In the rows, 128 means zero.
M: several groups of rows, each row roughly a mix of its group's hidden directions; one row fits no group:
M (173 x 12):
[[148 135 146 133  76 124 100 125 104 100 131 102]
 [139 131 143 176 148 140 118 134 133 138  75 141]
 [130 155 151 132 116 109 161 119 183 147 118 131]
 [124 108 111 118 139 113 118 185  95 142 116 149]
 [146 105 103 141 178 146 161 129 142 109 138 144]
 [ 85  78 138 119 133  93 115 128 110 118 122 126]
 [135  99 130 103 137 140 162 122 161  81 116 134]
 [160 104 100 109 157 102 152 130 111 110 151 149]
 [153 100 127 129 101 154  94 131  82 118 111 129]
 [146 169  96 136 121 157 110 130 115 151 114 164]
 [152 111 126 125 129 113 159 164 132  78 108 118]
 [143 130 122 103 113 163 108 145 166  99 130  95]
 [176 120 144 131  81 144 111 121 108 139 105 129]
 [121 155 118 143  89  88 108 157 114 152 117 137]
 [105 130 132 125 121 127  78 107 157 134 161 157]
 [105 109 100  76 122 125 152  93 134 134 134 134]
 [102  93 147 159 133 103  98 158 137 119 151 121]
 [125 106 120 140 126 105  97 111 162  85 106 146]
 [112 116 142 155 108  93 131 105 159 130 168 147]
 [147 137 117 150 163 126 180 115 114 125 142 157]
 [110 188 128 155 154 128 136 124 143 142 152 132]
 [152  86 145 138 142 129 122 133 151  79 140 109]
 [118 142 119 184 126 128 106  93 137 147 155 129]
 [103 128 108 102 144 143 164 162 117 162 123 106]
 [132 150 157 136 144 130 161 132 150 160 173 130]
 [121 138 133 146  97 143 160 152  87  99 104 120]
 [102 116 122 129 128  99 123 113 102 186 112 116]
 [120 105 122  77 112 145 133  93 131 120 120  94]
 [180  98 121 106 128 125 124 131  91 142 150 113]
 [156 144 132  94 186 122 113 124 147 139 136 128]
 [111 133 142 165  93 126 125 115 156 114  86 109]
 [118  68 134 147 128 100 125 118 107 158 133 126]
 [113 118 123 133 170 164 121 156 101 103 155 117]
 [147 117 136 139 156 113 122 129 137 136 158 189]
 [173 117 112 143 122 110 151  92 139  92 117 126]
 [146 154  90 112 109 114 107 114  91 105 145 111]
 [163 149 135 164 155 119 113 166 119 103 137 142]
 [122 107 117  99 109 189 140 137 139 126 106 122]
 [157  98 114 124 135 152 154 114  84 130 137 158]
 [123 102 138 122 143 101  82 115  89 127 106 110]
 [ 73 158 120 115 128 113 118 105 159 126 125 107]
 [170 144 116 109 166 154 127 142 160 146 140 137]
 [122 151 135 152 107 110  75 131 123 158 102 134]
 [125 129 120 118 117 116 156 128  98 123 148 190]
 [164 124 108  93 130 128 137 111 163 129 101  95]
 [170 158 132 136 112 114 169 147 112  98 125 124]
 [ 84 118 119 112 109 160  87 150 147 132 140 129]
 [125 107 116 101 155  75 147 133 104 131 109 142]
 [131 129  75 145 150 140 160 152 141 132 102 115]
 [151 121 121 108 140 140 133 129  92 148 186 124]
 [150 109 128 128 149  81 133 133  86 155 136 148]
 [114 127 114 115  79 157 137 126 168 146 143 147]
 [142  89 148 152 152 146 137 141 153  85 122 122]
 [151 141 134 124 167 133 156 124  93  91 108 146]
 [125 164 118 143 141  94  95 137 152 125 102  96]
 [170 116  95  99 104 133 146 128 162 146 120 137]
 [126 151 106 159  79 143 123 149 143 127 158 114]
 [ 96 144 152  97 144 103  92 131 103 104 141 132]
 [149 163 128 104 152 106 142 144 101 154 146  98]
 [ 91 131 139  96  93 127 126 146 154 116 167 123]
 [152 150 156 124 149 123 122  92 134  99 117 170]
 [112 148 144 113 143  99 114 117 152  79 144 102]
 [ 99 131 116 177 103 139 113 149 111 126 163 132]
 [154 154 144 154 134 164 132 134 137  82 145 144]
 [119 142 116 143 115 128  99 153 161 176 116 103]
 [ 80 119 133  89 126 159 124 140 144 107 130 102]
 [138 190 126 128 102 133 132 143 107 137 154 109]
 [158 131 140 129 163 115 133 119 155  79 118 103]
 [ 97 140 143 148 129 176 113 134 125 124 111  86]
 [119 115 158 141 108 120 102 111 104  82 122  98]
 [140 103 115 127 133 130 147  95 170  83 112 128]
 [115 136 127 136 150 118 155 144 186 123  95 135]
 [138 164  97 120 122 127  85 159 104 136 150 137]
 [102 135  80  89 139 128 123 154 142 129 146 151]
 [139 118 152 171 127 133 121 104  84 126 159 140]
 [106 103 124 114 167 111 122  95 113 135 134  85]
 [110 108 112  78  98 130 147  88 134 133 125 133]
 [140 137 138 167 100 112 125  93 140 108 144 166]
 [156 103 121 150 107 167 126 142 172 145 123 120]
 [ 84 143 123 114 101 118 122 151 150  87 148 129]
 [115  86 125 131 134  92 124 118 156  90 108 148]
 [161 118 127 135 115 156 116 151  79 120 156 145]
 [118 157 137  92 107 162 101 139 133 138 149 161]
 [165 120 119 100 159 135 140 175 148 117 139 137]
 [ 99 113 128 112 130  97 154 122  92 124 139 172]
 [ 97 112 151 141 107 128 102 113 153  87 102 114]
 [106 119  86 127 149 142 117 143 174 116  99 134]
 [147 116 100 119 164 107 145 150 158 148  99 147]
 [165 126 146 115  77 140 111 136 104 130 154 118]
 [ 87 121 157 139 103 111 172 156 130 138 126 127]
 [136 147 126 130  89 160 124  93 153 158 129 153]
 [111 112 144 138 104 130 140 114 158  69 121 117]
 [143 130 107 141 148 118 110 162 153 132 182 126]
 [159 159 114 128 111  99 105 116 143 138  88 106]
 [123  92 145 128 150 145 126 100 135  74 129 113]
 [137 120 147 173 120 130 108 133 100  87 100 119]
 [138 105 144 140 112 135 149 101 116 138 121 188]
 [ 92 154 129 124 101 162 136 151 172 126 133 130]
 [117 152 141 128 147  83 124  98  85 119 145 130]
 [127 168 115 163 154 168 114 128 129 132 125  98]
 [114 129 148 180 138 141 130 129 163 152 107 152]
 [142 125 121 183 167 132 118 132 143  98 142 141]
 [ 90 144  90 128 149 123 115 159 147 105 115 151]
 [142 119 117 126 102  84 131 145 137 142 181 136]
 [137 107 132 136 103 106  90 137 147 115 177 114]
 [113 106  93 145 155 128 139 105 134  96 170 130]
 [133  88 157 124  93 159 142  99 111 132 112 140]
 [120 120 123 139 152 125 156 150 160 152 140 178]
 [131 110 112 107 139 109 143 183 120 122 136  90]
 [168  97 137 121  93 132 101 138  93 115 123 112]
 [109 109 148 155 140 146 105 119  82 147 120  97]
 [105 131 153 161 158 103 120 111 134 114 112  86]
 [140 142 112  91 142 113 137 119 168 128  93  95]
 [ 95 136 141 113 136 131 149 138 114  77 141 165]
 [116 128 120 145  87 134 109 106 146 162 163 154]
 [118 140 140 125 197 138 110 125 104 124 115 118]
 [125 147 114 120 154 143 119 157 130 178 147 160]
 [108 135 133  75 157 131 108 137 111 164 133 113]
 [168 168 124 111 110 106 134 107 155 147 149 119]
 [107 133 146 147  94 166 123 117  94  98 143 144]
 [129 175 135 138 137 141 117 105  74 143 124 119]
 [101 170 148 157 135 116 126 106 162 136 106 111]
 [105 139 138 104 127 114 136 155 159 132 182 116]
 [142 138 142 139  95 116  81  93 143 101 115 129]
 [161 149 131 126 107 145 171 159 111 101 110 132]
 [143 129 165 152 101 118 104 111 131 125  91  93]
 [108 135 160 152 127 159 108 125 103  90 158 123]
 [116 127 118 104 138 154  96 103 169 165 125 120]
 [147 131 139  85 135 137 152 121 125 142 178 153]
 [116 130 131 115 154  84 143 128 145 117 163  88]
 [163 124 116 147 126  97 139 122 173  95 125 108]
 [155 118 144 132 159  87 135 126 130 135 143  80]
 [149 143 146  82 115 100 153 132 118  99 103 119]
 [128 150 108 111 123 106  91 156  92 163 132 130]
 [ 96 156 139 103 119 139 156  83 134 102 134 138]
 [118 103 153 157 111 102 150 114 160  96 117 148]
 [149  95 110 147 100 118 151 159 158  98 133 131]
 [169 157  97 136 102  94 138 140 105 139 137 137]
 [128 115  88 148 148 136 109 126 154  91  93 118]
 [ 94 114 118 165 140 101  97 136 130 107 150 101]
 [153 113  93  86 106 143 128 104 105 148 121 146]
 [118  70 142 135 109 153 133 105 155 123 135 109]
 [ 97  93 163 162 152 114 135 145 126 120 131 153]
 [115 117 138 151 120  97 106 123 181 141 141  99]
 [149  77 123 134 127 142 118 132 155 146 108  89]
 [135 122 108 154  95 129 115 101 180 144 146 132]
 [101 135 152 112  90 142 118 114 126 115 109  80]
 [122  96 141 155 168 105 131 129  96 117 139 161]
 [146 163  79 102 111 133 150 148 131 150 134 122]
 [144 145 120 122 123 170 142 141 182 114 107 124]
 [ 90 148 111 153 117 139  99 164 140 137  98 116]
 [136  89 111 112 137  95 158 114 144 157  98 131]
 [159 126 174 152  99 130 160 147 142 121 139 142]
 [134 135 109 162 101  95  96 129 147 101 102 142]
 [107 140 157 136 107 145 153 125 118 164 104  89]
 [114 152 110 156  89 156 109 113 147 156 148 119]
 [107 125 146 106 145 115 111 124  92  78 146 112]
 [130 144 135  82 165 116 107 154 137 100 127 106]
 [100  97 131 105 130 114 143 163  82 137 123 113]
 [148 140 172 176 116 127 152 131 146 121 107 138]
 [157 152 116 102 121 112 126 138 117 155 168 165]
 [105 135  99  86 126 126 108 164 145 135 162 131]
 [136 119 111 111 127 114  72 112 112  89 119 111]
 [172 148 114 116 119 144 143  81 114 150 118 117]
 [ 91 119  92  99 125 117  94 141 120  95 130 115]
 [155 128 116 135 145 129 169 159 124 120 157 169]
 [109 129 181 162 119 126 141 125 134 167 122 143]
 [121 109  87  86 135 119 133 161 127 112 157 145]
 [137 151 110 117 116  78 133 130 175 136 143 144]
 [157 162 126 144 127 144 168 137 105 116 100 101]
 [151 118 125 159  97  87 169 113 119 119 122 117]
 [116 131 147  89 142  91 130 152  86 110 130 117]
 [151 122 127 158 120 161 112 130 162 158 112  93]]
the one row of each list that fits no group (the others fit one group, some only roughly):
  J616: [127 158 108 158 130 168 133 142 107 165 133 105]
  J200: [126  98 125 109 126 180 144 115 106 137  99 105]
  J566: [100 154 127 160  71 104 126 122 124 134 129 128]
  J734: [116 115 124 133 120 111 112 137 170  99 140 179]
  J65: [ 94 136 148 118 130 173 114 116 163 152 108 113]
  J415: [110  94 112  87 132 138 158 107 109 139  95 131]
  J979: [ 88 127 119 134 114 106  91 130 125 151 172 114]
  J841: [ 89 152 126  97 101 142  90 125 142 135 127 100]
  J237: [121 166 124 151 132 173 148 139 153 141 104 148]
  J638: [118 172 137 118  91 134  90 156 137 124 152 124]
  J510: [135  96 128 126 153 105 140 186 138 106 141 133]
	J566
  J44: [148 139 139 163 115 132 135  71 146 118 104 139]
  J434: [147 110 139 149 153  93 159 144 112  91 138 109]
  J272: [ 86 119 167 137 142 163 141 144 113 125 126  98]
  J574: [130 136 123 112 134 120 105  97 186 117 104 108]
  J252: [132 112 100 111 129  85 180 146 125 132 125 142]
  J150: [126  83 182 134 120 133 135 117 135  96 129 120]
  J421: [160 148 126 145 161  97 155 130 121 116 116  88]
  J184: [146  86 117 120 104 115 141 107 173 149 127 145]
  J752: [132 132 136 110 129  82 116 115 159  82 118 110]
  J932: [150 130 135 135 102 172  94 143 125 101 159 117]
	J150
  J366: [ 76 102 119 142 113 127 101 115 117 163 142 120]
  J325: [ 96 154 137 155  93 125  90 160 138 125 124 136]
  J684: [157 187 118 112 130 112 110 136 125 105 151 132]
  J836: [160  97 143 146 139 139 107 101  93 109 148 106]
  J620: [125 138 124 151 172 135 150 163 142 140 146 165]
  J121: [130 140 122 121 160 114 121 188 129 103 102 132]
  J30: [127  96 134 126 118 115 108 156 141  80 165 137]
  J637: [141 124 110 135 174 155 156 134 111 171 129 121]
  J85: [148 139 123 122  94 139  71 162 118 127 132 120]
  J338: [ 81 116 147 124 157 144 138 106 118 142 166 112]
  J772: [124 145 122  83 115  81 125 113 147 126 100 147]
	J772
  J618: [118  91 175 109 139 128 158 105 121 124 155 135]
  J78: [141 128 134 172 126 114 133 137 130  82 153 164]
  J248: [147 119 166 159 123 106 126 131 165  97 153 130]
  J830: [166 109 128 143 129 100 125  97 102  85 140 123]
  J268: [ 92 151 127 143 120 157 155 142 143 140 113 172]
  J819: [107 100  92  97 151 104 146 127 121  96 144 116]
  J783: [ 96 122 138 100 106 168 124 132 147 163 145 152]
  J329: [116 106 137 122  88 119 131 126 111 147 154 179]
  J605: [100  88 134 116 138 156 152 142 150 103  98 140]
  J833: [131 138 135  91  94 128 142  83 128 152 157 116]
  J791: [128 163 147 124  92 123  86 137 135 127 151  95]
  J144: [137 127 127 145 196 139 111 108 132 150 130 136]
	J248
  J122: [123 134 140 172 165 149 129 114  82 120 138 130]
  J556: [128 167 127 137 131 155 176 139 136  99 101 137]
  J256: [125 150 152 140 128 117 131  70 127 100  99 139]
  J90: [ 89  86 150 122 104 152 145 122 133 105 115 148]
  J653: [123 167 132 160 127 174 123 153 157 123 130 142]
  J345: [174 130 145 157 125 111 114 110 109 129  96  98]
  J659: [111 169 148 142  83 139  95 133 151 130 124 126]
  J736: [149 115 146 133 100 101 124  82 150  93 117 134]
  J949: [130 124 144 159 126  94 121 125 125  72 141 154]
  J171: [162  90 134 130 143 139  96 148 110 102 136  97]
  J92: [118 123 119  83 150 174 128 120 128 141 130  92]
	J556
  J622: [118 107 139 160 104 182 143 112 111 141 138 141]
  J680: [143 121 132 123 150 128 184  99 131 162 144 141]
  J465: [119 167 142 161 120 128 165 116 160 129 111 153]
  J316: [101 143 140 150 144 158 117 127  84 148 140 160]
  J716: [122 117 132  97 141 132 139 184 102 106 137 153]
  J474: [141  65 113 124 133 106 139 160 119 140 119 137]
  J933: [114  91 125  93 149 154 128 158 117  94 111 120]
  J309: [123  85 139 121 123 127 164  78 121 111 129 140]
  J320: [153 104 119  96 132 146 140 145 107  79 135 150]
  J903: [153 114  84 102 121 109 158 123 126 104 119  97]
  J489: [157 152 129 126 183  95 132 154 128 139 124 134]
	J489
  J400: [ 90 144 145 147 106 148  91 161 144 111 130 141]
  J944: [108  74 151 151 148 108 121 118 124 113 130 100]
  J343: [127  85 110 112 107 133 122 132  90  87 147 128]
  J513: [129  99 120 120 132 112 116 169 159  81 140 133]
  J500: [125 102 119 102 112 106 130 104 156  86 100 111]
  J533: [165 156 130 160 138 122 171 113 128 129 109 153]
  J271: [ 75 105 113 147 135 127  97 142 114 142 146 104]
  J571: [117 110 155 112 167 134 116 126 101 178 123 134]
  J210: [153 116 130 140 137 160 139 107  82 147 157 151]
  J929: [124 136 143 134 155 143 125 100 173  81 138 135]
  J793: [149 112 102 106 168 128 110 170 116 142 151 127]
	J929
  J113: [ 82 132 133 165 121 143 105 122  90 142 146 139]
  J516: [138 148 152 131 112 119 159  72 126 143 130 104]
  J694: [139  91 162 123 150 122 109  89 110  98 139 130]
  J259: [146 163 148 150 153 119 125  97  87 107 141 126]
  J360: [133 160 121 109 133 133  91 114 164 158 161 121]
  J29: [139 119 102  82 129 110 151 147 136 133 145  86]
  J628: [149  94 129 110 164 139 166  91 123 135 120 117]
  J787: [131 104 151 131 120 150 137 104 142  74 158 129]
  J899: [164 144 122 140 150  75 119 110 134 151 124 107]
  J610: [138 155 101  87 124 145 162 136 144 128 100 152]
	J29
  J444: [133 123 127 110 111 129 132 148 132  80 169 165]
  J118: [142  89 166 160 130 157 132 135 118 132  98 143]
  J710: [111 151 132 130 148 109  92  80 141 150 137 107]
  J283: [135 129 146  96 168 143 148 107  84 123 123 112]
  J709: [149 176 116 113  87 110 129  95 128 130 129 113]
  J987: [154 110 119 114 136 112 173 112 160 115 111 160]
  J822: [107 105 129 130 159 130 127 154 161 123 143 177]
  J706: [131 183 136 167 147 120 121 127 103 155 123 129]
  J661: [131 130 145 128 116  93 176 135 168 101 134 126]
  J347: [147 109 124 109 121  68 163 130 117 137 124 113]
	J283
  J597: [156 130 127 108 136 177  88 108 133 141 115 107]
  J250: [107 107 105 101 175 118 106 147 137 152 130 106]
  J601: [128 134 158 149 155 167 131 141 129 170 157 134]
  J22: [135 102 101 132 161 150 136 152 120 135 106 174]
  J52: [156 162 138 161 150 158 119 122  93 133 112 113]
  J909: [166 148 143 110 111  82 148 118 139 100 138 124]
  J633: [123 146  82 146 118 105 145 171 147 129 127 150]
  J614: [151 100 116 100 113 138 161  87 101 135 127 144]
  J641: [130 157 135 156 139 109 154  87 123 170 119 136]
  J278: [142  98 127 121 121 106  99 171 121  90 134 106]
  J975: [115 124 108 115 136  97 161 150 133 148 109 175]
  J424: [170 106 114 110 136 140 159 163 156 123 108 119]
  J958: [ 88  95 129 152 118 162 131 110 112 157 108 136]
	J597
  J782: [121 119 119  87 118 138 126 184 123  99 125 112]
  J681: [164 155 144 120 141 156 158 131 115 104  93 144]
  J664: [125 111 135 130 112 135 148 125 188 102 152 150]
  J35: [155  92 128 116 164 131 130  94 144  98 144 147]
  J964: [138 128  99 160 157 111 119 158  82 140 126 121]
  J532: [110 164 141 153 115 118  72 131 149 132 139 121]
  J203: [116 120 128 155 124 135 185 132 170 119 110 130]
  J108: [146 154 135  81 157 131 139 167 104 127 132 120]
  J674: [151  90 138 159 136 111 109 115 147 144 126  84]
  J214: [171 108 143 150 162 151 149 135 115 100 110 136]
  J914: [ 97 121  89  78 123 117 106 141 149 135 121 134]
	J532
  J363: [106 139 102 157 187 118 137 141 123 113 133 142]
  J342: [146 110 131 142  99 115  87 144  79 137 125 118]
  J215: [153 111 150 155 127 109 144 138 160 126  79 133]
  J852: [173 144 126 125 131 113 134 174 146 149 157 141]
  J293: [109  81 138 126 108 113 113 104  92 142 152 112]
  J294: [138 105 158 167 161 153 141 112  96 136 131 136]
  J961: [ 99 139 148  97 131  92  89  95 135 123 134 125]
  J868: [117 150 124 148 128 131 146  94 153 140  75 148]
  J212: [158  83 111 106 105  99 114 134 132 125 161 127]
  J679: [148 108 144 120 133  90 106  89 116 157 100 130]
  J881: [104 112 160 155 148 151 166 139 132 122 148 157]
	J342
  J649: [129 160 126 160 131 172 135 159  96 118 136 140]
  J828: [109 129 139 105 119 111 122  70 113 159 111 119]
  J808: [156 107 106 125 142 103 126 110 152  82 136 100]
  J456: [ 97 142 124 113 159 148  92 162 121 140 156 113]
  J247: [140 144 130 130 129 148 178  89 110 135 111 157]
  J723: [143 145 140 154 159 106 103  84 152 106 129 135]
  J197: [ 82 134 148 154 111 137 102 147 163 128 127 154]
  J781: [136 148 147 164 123 156 133 121 165 124 148 168]
  J123: [128 101 120 124 148  74 130 168 126 117 124 150]
  J506: [146 144 120 110 132 138  95 138 178 138 167 133]
	J808
  J467: [109 136 135 112 160 169 132 144 147 167 149 148]
  J663: [159 105 137 121 151 141 175 102 104 143 138 112]
  J495: [111 103 121 150 139 126 142 171  82 142 151 125]
  J824: [144 119 109 147 118  72 132 139 130 141 116 169]
  J284: [121 157  82 116 110 147 106 140 126 138 102  94]
  J25: [113  91 154 136 173 147 126 127 125  98 152 143]
  J521: [144 154 129 150 103 153 111 124  88 139 158 157]
  J394: [ 98 145 123 162 119 149  99 132 116  97  93 148]
  J435: [130 145 131  93 134 145 151 110 147  70 130 129]
  J31: [107 156 137 116  92 102 122  95 145 116 129  90]
  J573: [136 115 147 117 137 130 102 117 100 150 162  79]
  J173: [115 129 110  98 121 148 131 160 165 155 156 102]
	J173
  J109: [132 129  91  86 142 138 149 144  99 138 130  92]
  J99: [149  91 106  94 125 133 132 137 175 143 114 115]
  J687: [119 116 150 128 129 121  84 133 150 152  94  89]
  J288: [117  97 171 101 122 127 130  83 140 108 124 118]
  J730: [107 164 119 119 130 125 147 120 176 165 123 147]
  J147: [148 135 125  90 129 137 164 115 100 166 147 109]
  J134: [139 118 156 158 130 167 133  87 144 118 125 157]
  J299: [119 100 124 109 103 142 155 142 112  91 154 162]
  J308: [105 124 131 155 180 105  94 123 115 129 150 120]
  J973: [152 130  92 113 149  94 103 166 114 116 143 118]
  J26: [ 99  73 116 123 147 123 108 164 138 123 142 131]
  J431: [127 144 104 162 132 151 111 142 174 106 125 157]
	J134
  J263: [140 187 143 106 140 122 108 105 125 134 122  98]
  J368: [118 133 121 110 165 130 128 133  89 177 128 104]
  J216: [126 178 124 148 126 144 145 136 123 142 132 180]
  J296: [107  87 129  84 115 128 129 111 151 105 131  99]
  J104: [154 135 137 152 100 138  98 123  80 101 127 113]
  J376: [132 133 126 129 134 114 186 131 149 112 148 168]
  J840: [142 103 132 154 155 110 181 133  97 123 137 130]
  J946: [161 146 131 179 139 137 138 104 127 123 140 165]
  J832: [105 130 139 138 119 112 141 104 121  68 120 157]
  J249: [143 144 109  84 148 126 118 121 108 130  95  88]
  J617: [148 120 135 125 124 121 122  78 177 122 106 145]
  J126: [144 117 111 105 121 112  92 163 154 141  93 110]
  J935: [109 114 104  73 124 141 147 134 132 137  90 121]
  J217: [131 122 128 103 137 104 127  75  84 128 138 113]
	J832
